One turn moves every row onto another: examples first, then more rows asked
j2: [ 14   9  -7  -4  23  11 -12 -21   6   5   3  13  17 -31  14  10  11  15
  13  29]
j21: [  8  10 -16  13   2   1  -7 -14   8  14  -8  21  36 -30  28 -14   1  17
 -13   9]
j324: [ 13  14  -6   7  18  -4 -15  15 -14  20 -22   8  14 -13  19 -10  10   5
  -4  13]
j624: [ -7  14  -9   8  17  14  -8   7  -9   3  -3  26   8 -11  17 -10   7  23
 -11  39]
j406: [ 18  -7 -10   6  19 -14  -6  -5  -7  20  -8  36   4 -22  24 -21  -4  19
   8  19]
j987: [  6  29 -16  10   6 -16 -10  -8 -11  11 -12  18   1 -37  21  11  -5   6
   0  13]
j946: [ -4  18  -5 -13  11   0 -16 -17  -4 -15  -2  24   4 -29  16  -2 -13  15
   1  26]
j13: [  0  24 -18   6   9   5 -17   4   9  16   4   9   0 -12  16 -20  12  21
  -4  38]
j662: [  0  11  -5  15  23   6 -23  -5  -7  24 -12  41  17  -9  18   7  -1  17
   0  20]
j681: [  7  -1   5  -1   2  -4 -23 -14  -8  16  -7  10   0 -17  10 -27   3  30
  12  23]
j555: [-10  10 -28   2   8   1  -6  -7   2   8   3  18  18 -26  35 -24 -10   8
   1  15]
j788: [  6  15  -5  -5   0   2 -14 -13 -12  30   4  39   2 -23   5  -7  15  15
   2  18]
j335: [ 18  -2   4  -8  12   5  -5  -5  -4   3  -4  24  15 -26  36  -3   2  34
   5  24]
j793: [ -2  22  -7  12   4  -2 -24  -4  10  24   1  24  25 -34  31  -2  18  22
  -1  22]
j383: [ 19  23 -21   7 -11  -8  -7  -8  -7   9 -15  12  19 -38  23 -10  -3  13
  -8  15]
j797: [  4  15  -6   3   9   0 -17  -4 -18  29  -4  44   3 -19   8  -3  15  14
  -2  16]
j468: [  2  15  -2 -23   4  -2 -15 -14  -3  -8  -3  27   6 -31  16 -13  -9  16
   4  27]
j452: [  0   1  10   8   8   1 -21  -7 -10  10  -9   8   1 -10  15 -21   2  35
   8  23]
j222: [  2  23 -28   9  -3   0  -2 -12   1   6   2   9   1 -23  20 -21 -13  22
   0  26]
j410: [ 15  25 -10   3  -1  -2 -20   9   1  18 -12  14  18 -27  20  -9  24  11
 -10  28]
j364: [ -8   5 -13   4  22  -1 -23 -21  -5  -3 -13  22   8 -21  25   8 -15   5
   1  19]
j45: [ -6  16 -17   9  17  -2 -30  -3  10  20   7   4  12 -21  31 -19   4  16
  11  22]
j611: [ -5   9   3   7  16  -1   0 -10   3  15 -23  20  18 -13  23   6  -1   2
   1   3]
j243: [  3   6 -11   8  19  -7   1 -16   5  21   0  23   1 -29  10  -7  10  -2
  22  22]
j702: [  4  19  -7  26   8   1  -4 -22   5  -2  -2   4   4 -19  13  -2 -11  25
  -4  27]
j17: [ 16  19   4   3   9   0  -2 -19   3  11  -8  11  15 -18   7  -3   0  -3
   0  -1]
j747: [-12   3   9  19  12   6 -18 -10  -7   8  -8  13   5  -8  31   2  -4  21
  15  22]
j715: [ 22  18   6  -8   5   5  -5 -21   7  12  -2  14  18 -17   5  -9   3   2
  -1   8]

j987 turns into j324
j681 turns into j468
And these:
j555 turns into j21
j747 turns into j364
j452 turns into j946
j2 turns into j243
j13 turns into j222

